One turn or mirror swaps these rows in pairs. Which row does each one swap with?
The rows were stretched afterwards, more along some directions than others.
tepok:  0.97 -0.62 -0.76 -0.83  0.10 -0.64 -0.58 -1.90 -0.34 -1.75  1.43 -1.76 -0.30  0.18 -0.96  1.77
sipu:  1.09 -1.05  3.21  2.05 -0.98 -1.05 -2.16  2.57 -0.78 -2.26  0.74 -1.11  2.94 -1.41 -0.79  1.30
bafi:  1.07 -0.90  2.67  2.07 -0.78 -1.44 -3.14  2.33 -0.48 -1.56  0.48 -0.98  2.69 -1.65 -1.22  0.74
siked:  2.18 -0.43  0.65  1.54 -2.37  1.02 -0.01 -0.04 -0.99 -2.44 -0.12 -1.67  4.63 -0.74 -0.64  2.90
pero:  4.11 -1.64  4.46  0.48 -1.49 -1.88  1.25 -0.28 -1.16 -1.38 -0.30 -0.28  1.28 -0.08  0.18 -1.16
mono:  1.03 -0.99  2.34  1.89 -0.65 -1.63 -2.99  2.43 -1.16 -1.91  0.42 -1.25  3.25 -1.82 -0.68  1.21
Noki:  2.23  0.02  0.91  1.29 -2.09  1.12 -0.16 -0.10 -0.91 -1.88 -0.44 -1.93  3.94 -0.57 -1.11  2.10
toza:  2.44 -0.41  1.03  1.03 -1.83  1.47  0.87 -0.68 -0.62 -2.04 -0.09 -1.15  3.60 -0.34 -0.72  1.63
muzez:  0.75 -0.85  2.29  2.18 -0.90 -1.23 -2.96  2.36 -1.00 -1.29  0.86 -0.80  2.30 -1.19 -1.24  0.76
Nes:  0.74 -0.94 -1.15 -0.90  0.05 -1.17 -0.10 -3.26 -0.25  0.08  1.04 -1.73  0.42 -0.16 -0.51  0.76
Sofov:  1.88 -0.08  0.16  1.20 -1.84  0.95 -0.22 -0.18 -1.31 -2.19 -0.51 -1.97  4.28 -0.86 -0.66  2.62
naze:  2.27 -0.96  2.90  0.92 -0.60 -1.82  0.44 -0.92 -1.95 -0.71  0.48 -0.21 -0.16 -0.24 -1.38 -0.73
dige:  0.56 -1.10  2.23  1.83 -0.49 -1.43 -3.04  2.59 -0.92 -2.04  0.86 -1.17  2.45 -1.39 -1.04  0.77
Ninab:  1.90 -0.17  0.10  1.07 -1.95  1.07 -0.11 -0.02 -1.42 -1.71 -0.18 -2.11  3.85 -0.53 -1.16  2.31
noz:  3.68 -1.02  3.41  1.65 -1.86 -1.59  0.82  0.96 -2.56 -0.64  0.02 -1.20  1.42  0.89 -0.22  0.66
Vali:  1.14 -1.04  2.96  2.59 -1.15 -0.96 -2.36  2.12 -1.08 -1.85  0.87 -0.89  2.78 -1.07 -0.97  1.18
ves:  1.43 -1.50  0.25 -0.42 -0.60 -0.65  0.24 -3.33  1.07 -0.52  1.28 -0.27 -0.01  0.34 -1.38 -0.14
zegep:  2.19  0.10  0.48  0.98 -2.18  1.12  0.18  0.01 -1.38 -1.71 -0.42 -1.70  4.08 -0.71 -0.64  2.39
dilok:  2.47 -0.71  4.73  0.41 -0.55 -1.29  1.40 -0.81 -0.53  0.08  0.78 -0.26 -1.54  0.13 -1.44 -2.37
Sut:  3.81 -1.20  3.05  1.15 -1.07 -2.26  0.22  0.18 -2.82 -0.64 -0.23 -0.94  1.02 -0.54 -0.35 -0.35
nos:  3.15 -0.88  2.59  0.38 -0.44 -2.31 -0.19  1.11 -2.18 -0.78 -0.64 -1.31  0.37 -0.58 -0.45 -0.86
Mil:  1.44 -1.31 -1.92 -0.37 -1.16 -0.90 -0.22 -1.16 -1.27 -2.96  0.12 -1.62  2.94 -0.26  0.47  4.67
ritag:  0.55 -1.14 -0.24 -1.02 -0.30 -0.30  0.06 -2.78  0.45 -1.27  0.90 -1.41 -0.19  0.93 -0.34  0.98
Mivo:  3.32 -0.56  2.80  0.60 -0.79 -2.47  0.20  0.77 -2.12 -1.16  0.05 -0.64  0.52 -0.89 -0.64 -0.09
degu:  2.10 -2.28 -1.56  1.22 -1.59 -0.17 -1.09 -1.37 -0.80 -2.62  0.56 -1.07  2.28  0.74 -1.47  3.87
makov:  1.28 -1.39  3.58  1.86 -0.41 -1.17 -2.04  2.09 -0.45 -2.14  1.13 -0.39  2.00 -0.96 -0.95 -0.33
naz:  3.34 -1.00  3.69  0.35 -1.38 -1.56  2.09  0.98 -2.56 -1.88  0.48 -1.09  0.88 -0.30  0.63  0.44
lekiz:  1.05 -1.70 -0.68 -0.48 -0.93 -0.57  0.23 -1.08 -0.48 -3.34  1.50 -0.74  1.37  0.30  0.07  3.45
Povem:  1.53 -0.76 -1.10 -0.60 -0.93 -0.38 -0.60 -2.06 -0.25 -1.54  0.48 -0.83  0.78  0.75 -0.48  1.97
Bazi:  1.13 -0.70  2.28  1.92 -0.56 -1.44 -3.11  2.85 -1.08 -1.42  0.57 -1.14  2.38 -1.53 -1.15  0.45
luk:  2.22 -0.60  0.21  1.34 -2.09  0.88 -0.03  0.00 -1.37 -2.23 -0.30 -1.98  4.75 -0.72 -0.85  2.97
vigas:  0.91 -1.13 -1.79 -0.54 -0.30 -0.64 -0.38 -2.15 -0.43 -1.93  0.79 -1.49  0.88  0.87 -0.54  2.85
Punu:  1.99  0.02  0.08  1.05 -1.87  1.08 -0.46  0.08 -1.25 -2.01 -0.12 -1.69  3.64 -0.47 -1.23  2.21
git:  1.46 -1.35  0.63 -0.35 -0.71 -0.03  0.49 -2.08  1.00 -2.26  0.31 -0.70  0.37  0.76 -0.23  1.55
Tutot:  3.57 -1.32  3.21  0.75 -1.46 -2.26  0.76 -0.15 -1.68 -0.59 -0.80 -0.18  1.27 -0.58 -0.22 -0.68
Ruziz:  2.80 -0.99  2.71  0.90 -1.17 -2.15  0.38  0.95 -3.16 -1.98  0.08 -1.73  1.61 -0.48  0.64  1.24

pero is swapped with -> git
tepok is swapped with -> Mivo
Povem is swapped with -> nos
noz is swapped with -> degu
zegep is swapped with -> dige
Vali is swapped with -> luk

